In the rows, zero is written as 128.
Each path below is one point turned by a fixed rotation once a step. After each direction that follows a path, write how fast that rotation turns it, in degrees a step (0 if it stays still).
Each turn is a multiple of 5 degrees from 10 to 175, or 0.
Each row of a path follows its step; steps can be skipped.
Path 1:
step 0: [132 122 117 131 134 128 132 138 135 127 116 144 141 123 124 122 134 117
 132 119 134 124 125 116 119 128 122 136 127 121 126 114]
step 1: [131 124 122 125 139 131 124 122 121 135 131 123 121 123 126 124 121 111
 120 127 116 136 111 117 135 135 131 130 120 127 118 138]
step 2: [134 128 135 125 127 123 117 124 130 129 128 117 119 132 147 111 125 124
 137 135 134 125 141 135 134 116 134 125 127 133 132 140]
step 3: [125 130 120 123 115 135 124 122 130 124 118 134 124 115 124 125 123 134
 137 128 139 123 128 129 121 127 126 135 150 132 140 117]
step 4: [126 126 120 114 130 125 141 123 130 139 133 118 126 123 109 132 131 131
 120 122 136 132 117 134 128 131 128 133 120 111 123 123]
step 5: [140 115 127 125 129 128 135 121 117 129 134 128 131 143 131 125 133 135
 128 136 121 145 136 126 135 126 134 121 113 133 138 133]
step 6: [127 135 125 144 135 134 124 120 135 108 130 131 125 133 126 125 120 138
 140 124 129 129 134 137 125 136 128 126 132 147 124 130]
step 7: [117 131 134 126 130 124 129 128 118 138 125 121 133 123 120 132 136 142
 137 123 127 106 122 129 120 134 131 125 135 124 112 124]
step 8: [129 124 133 129 127 126 142 130 121 139 133 138 130 138 122 138 128 116
 119 137 130 122 125 124 136 109 124 115 124 128 128 116]
step 9: [130 130 138 142 120 121 118 127 126 116 128 131 123 135 118 127 126 119
 126 121 120 144 136 126 134 127 108 136 126 129 130 134]
step 10: [129 142 133 133 132 129 113 127 137 140 119 118 129 130 137 131 134 136
 115 125 123 122 130 131 113 136 131 141 129 136 129 132]
Speeds:
[124 125 128 129 129 133 128 125 124 129 131 128 129 130 134 125 126 122
 132 130 127 125 128 131 126 129 129 126 132 128 120 128]	70
Path 2:
step 0: [138 117 137 135 115 125 132 136 116 132 130 125 112 125 125 135 127 123
 119 143 132 125 121 129 141 135 129 128 121 111 132 119]
step 1: [132 126 131 122 122 120 135 128 125 135 138 125 113 126 121 122 128 112
 126 142 128 131 126 116 128 111 123 137 132 108 134 124]
step 2: [132 130 121 123 118 119 137 129 120 151 121 127 108 128 123 118 133 128
 129 134 126 128 117 138 132 116 131 139 137 126 124 127]
step 3: [135 137 120 121 119 121 141 128 110 136 129 127 130 138 114 124 125 133
 118 121 132 129 134 135 125 112 141 131 132 115 123 123]
step 4: [135 138 125 130 112 111 138 125 125 126 129 128 126 137 123 117 136 124
 120 135 135 118 135 135 130 132 142 125 126 131 115 111]
step 5: [133 126 136 123 110 115 144 127 121 130 132 135 142 138 135 133 128 119
 125 144 133 120 137 128 128 132 132 125 141 122 126 128]
step 6: [134 130 136 127 113 123 128 133 113 136 134 123 124 133 142 121 123 115
 132 131 135 105 133 127 122 124 115 130 135 133 122 123]
step 7: [142 126 136 116 122 127 133 130 104 132 133 118 114 127 130 129 120 129
 134 131 119 116 141 130 130 136 133 136 133 125 124 140]
step 8: [129 131 129 132 120 124 120 141 114 135 136 125 108 129 125 134 121 124
 116 136 129 121 147 134 135 124 131 132 114 120 128 131]
step 9: [134 119 127 126 119 111 125 130 120 131 130 135 116 129 107 130 137 116
 128 144 127 126 136 125 119 127 135 138 118 124 135 135]
step 10: [135 114 127 128 112 122 135 132 115 143 118 143 117 130 117 129 123 122
 124 140 136 130 119 135 126 122 120 122 122 121 130 124]
Speeds:
[129 130 123 130 127 127 129 126 125 128 123 134 128 132 126 128 127 126
 126 128 129 134 128 125 125 126 132 124 126 134 126 130]	55
[125 122 131 128 128 126 127 130 130 127 126 130 132 128 120 130 129 126
 126 127 133 125 130 132 126 133 131 126 127 128 129 123]	70
[131 131 127 133 126 126 126 127 130 122 133 127 130 129 129 130 134 128
 122 133 126 131 129 127 131 131 130 129 123 125 129 127]	85
Path 3:
step 0: [131 140 128 126 117 138 134 119 126 126 130 118 125 128 136 124 131 120
 120 123 129 127 126 148 128 138 131 131 132 127 121 151]
step 1: [131 125 117 131 134 118 128 124 127 123 139 137 126 131 121 138 130 132
 130 126 148 132 134 123 126 110 118 132 137 139 121 121]
step 2: [125 123 138 126 130 119 129 143 116 119 115 111 129 129 132 126 129 128
 136 134 114 133 134 125 126 133 136 141 136 124 137 129]
step 3: [130 137 122 135 120 127 127 123 124 118 136 125 116 130 131 116 140 117
 119 120 133 127 116 144 135 128 124 117 122 118 117 127]
step 4: [132 131 112 122 134 127 132 130 128 137 135 123 131 130 129 144 129 126
 129 121 134 120 139 116 133 128 126 138 145 145 124 130]
step 5: [134 108 142 132 125 126 118 130 121 118 127 119 128 129 126 121 131 133
 130 145 127 141 130 140 117 129 123 133 135 127 130 135]
step 6: [129 135 116 133 125 122 135 128 118 120 125 126 118 126 139 120 137 116
 129 114 129 124 136 125 131 120 128 120 117 121 129 111]
step 7: [125 124 121 115 130 125 129 139 134 134 139 116 131 136 126 130 127 128
 124 130 122 115 123 126 143 143 120 129 144 135 124 136]
step 8: [136 120 131 136 117 136 114 113 121 129 128 128 129 121 133 128 136 123
 121 131 136 143 143 136 119 125 120 132 131 135 130 137]
step 9: [126 122 121 119 131 112 144 133 115 122 128 131 130 132 128 117 128 131
 138 132 127 120 137 121 126 119 125 124 125 128 122 108]
step 10: [124 126 134 124 124 129 123 143 132 125 132 116 124 127 142 123 129 124
 122 118 117 130 124 130 143 139 120 126 129 127 141 144]
Speeds:
[126 127 128 127 131 133 132 130 126 125 130 131 129 125 126 127 132 129
 130 124 135 127 131 129 131 128 132 125 126 130 123 124]	135
[131 127 135 127 125 131 128 130 131 125 129 127 132 126 129 128 135 128
 129 128 130 128 125 133 126 133 128 129 128 127 133 132]	140
[129 134 131 128 129 132 125 124 131 132 130 126 130 127 130 130 131 127
 125 127 126 124 128 129 133 130 123 130 130 127 120 128]	100
[128 125 130 132 120 128 128 125 129 128 128 132 123 126 127 134 133 126
 130 126 125 128 125 128 131 122 127 127 128 131 129 125]	145
Path 4:
step 0: [121 114 125 119 125 125 115 129 145 114 123 135 128 117 128 129 125 140
 129 124 123 139 143 119 132 136 126 132 126 115 133 110]
step 1: [123 122 144 135 133 117 134 128 118 120 109 129 133 114 134 126 115 124
 126 118 117 122 132 120 123 124 134 122 111 139 139 129]
step 2: [137 119 136 120 136 112 114 128 126 120 117 131 123 130 124 123 131 123
 136 139 122 142 123 116 117 128 115 119 143 124 137 135]
step 3: [110 133 134 137 124 120 116 133 128 119 125 124 120 132 111 124 121 111
 133 122 121 128 140 118 122 135 131 146 124 122 130 120]
step 4: [135 114 136 137 126 114 120 124 132 120 118 123 118 128 137 113 121 128
 125 115 127 131 113 139 128 135 140 122 124 115 136 130]
step 5: [125 129 134 122 126 121 133 145 142 124 122 131 119 121 128 129 141 118
 116 129 117 133 128 104 140 137 121 123 128 120 140 129]
step 6: [118 133 132 127 127 123 115 125 136 117 128 136 132 108 133 134 108 128
 123 117 124 142 127 123 108 133 132 125 125 126 130 116]
step 7: [131 114 132 139 135 122 126 125 133 115 107 125 123 119 127 125 121 138
 139 127 118 124 142 122 136 125 126 126 133 130 148 135]
step 8: [124 130 141 123 136 104 127 133 115 126 110 125 138 132 122 130 123 119
 125 135 119 141 121 115 122 136 121 133 120 121 125 129]
step 9: [124 118 125 131 125 124 113 128 136 108 130 128 112 131 119 123 123 107
 140 128 120 125 127 128 114 128 126 117 126 119 135 117]
step 10: [132 122 147 129 114 120 121 127 128 118 119 120 117 127 136 116 134 130
 118 112 125 132 139 120 135 139 134 143 123 120 132 128]
Speeds:
[127 129 127 131 130 130 126 134 125 129 126 135 130 128 130 127 127 127
 125 132 130 125 129 124 125 132 133 133 123 127 124 129]	145
[128 124 121 129 128 128 125 123 130 129 125 132 125 129 129 124 125 130
 126 130 124 129 122 129 126 125 129 124 130 128 123 129]	155
[130 123 130 125 123 131 130 127 131 127 132 128 127 125 131 127 134 127
 124 129 125 127 127 129 129 129 129 127 120 125 127 124]	70
[127 131 129 130 124 131 124 125 130 123 132 126 125 127 124 128 125 135
 128 129 127 128 133 129 125 127 131 133 129 125 127 129]	110
Path 5:
step 0: [115 126 136 118 127 138 133 125 129 122 127 135 116 133 130 116 134 138
 132 113 115 136 116 116 131 116 129 127 132 130 142 117]
step 1: [133 123 132 122 126 130 127 138 130 111 124 119 123 122 135 116 141 126
 147 121 125 125 148 124 122 118 123 141 124 124 121 123]
step 2: [143 136 117 144 124 132 128 142 120 128 118 124 127 127 133 126 117 141
 133 140 120 126 132 128 125 133 136 147 121 119 128 137]
step 3: [125 136 119 139 139 113 118 133 122 130 121 127 129 138 129 131 129 128
 111 136 134 126 122 127 105 134 131 127 145 124 123 125]
step 4: [111 132 134 127 123 124 127 125 128 134 126 128 146 129 120 144 124 121
 123 140 123 128 132 132 127 112 137 118 133 141 112 125]
step 5: [127 122 146 136 129 138 120 108 124 129 131 146 124 132 133 140 125 128
 131 127 130 123 131 124 143 120 121 118 130 129 128 143]
step 6: [130 117 127 128 124 133 125 123 127 135 136 119 137 123 136 129 137 116
 123 111 138 119 130 128 132 141 105 132 113 129 133 136]
step 7: [139 134 122 110 120 133 139 140 129 135 124 122 121 126 117 134 123 121
 128 127 125 142 119 118 135 148 122 127 121 130 137 129]
step 8: [136 132 117 122 130 119 145 127 130 113 123 133 120 135 115 117 132 123
 130 126 130 124 121 134 135 125 124 120 143 122 134 109]
step 9: [130 124 128 132 134 124 136 115 136 119 123 116 128 124 125 124 130 134
 145 126 127 131 131 150 126 124 150 130 120 133 122 117]
step 10: [124 130 137 142 133 125 115 128 139 132 138 138 115 119 131 118 124 145
 122 136 132 140 128 135 127 124 137 139 117 116 126 131]
Speeds:
[131 122 131 127 127 132 127 130 130 133 126 129 127 121 130 129 132 127
 129 129 126 126 124 125 126 123 125 128 128 127 132 129]	65
[130 131 131 124 136 124 129 127 128 125 128 127 132 128 125 134 127 130
 127 126 126 128 124 129 129 122 129 130 130 131 132 126]	80
[130 125 132 132 127 126 128 129 129 127 134 125 128 128 123 129 122 125
 132 125 127 126 124 126 129 132 124 122 127 129 128 126]	40
[130 127 125 127 126 130 130 128 124 127 129 127 125 128 125 127 129 130
 134 125 133 127 130 129 130 119 128 124 132 130 124 132]	95
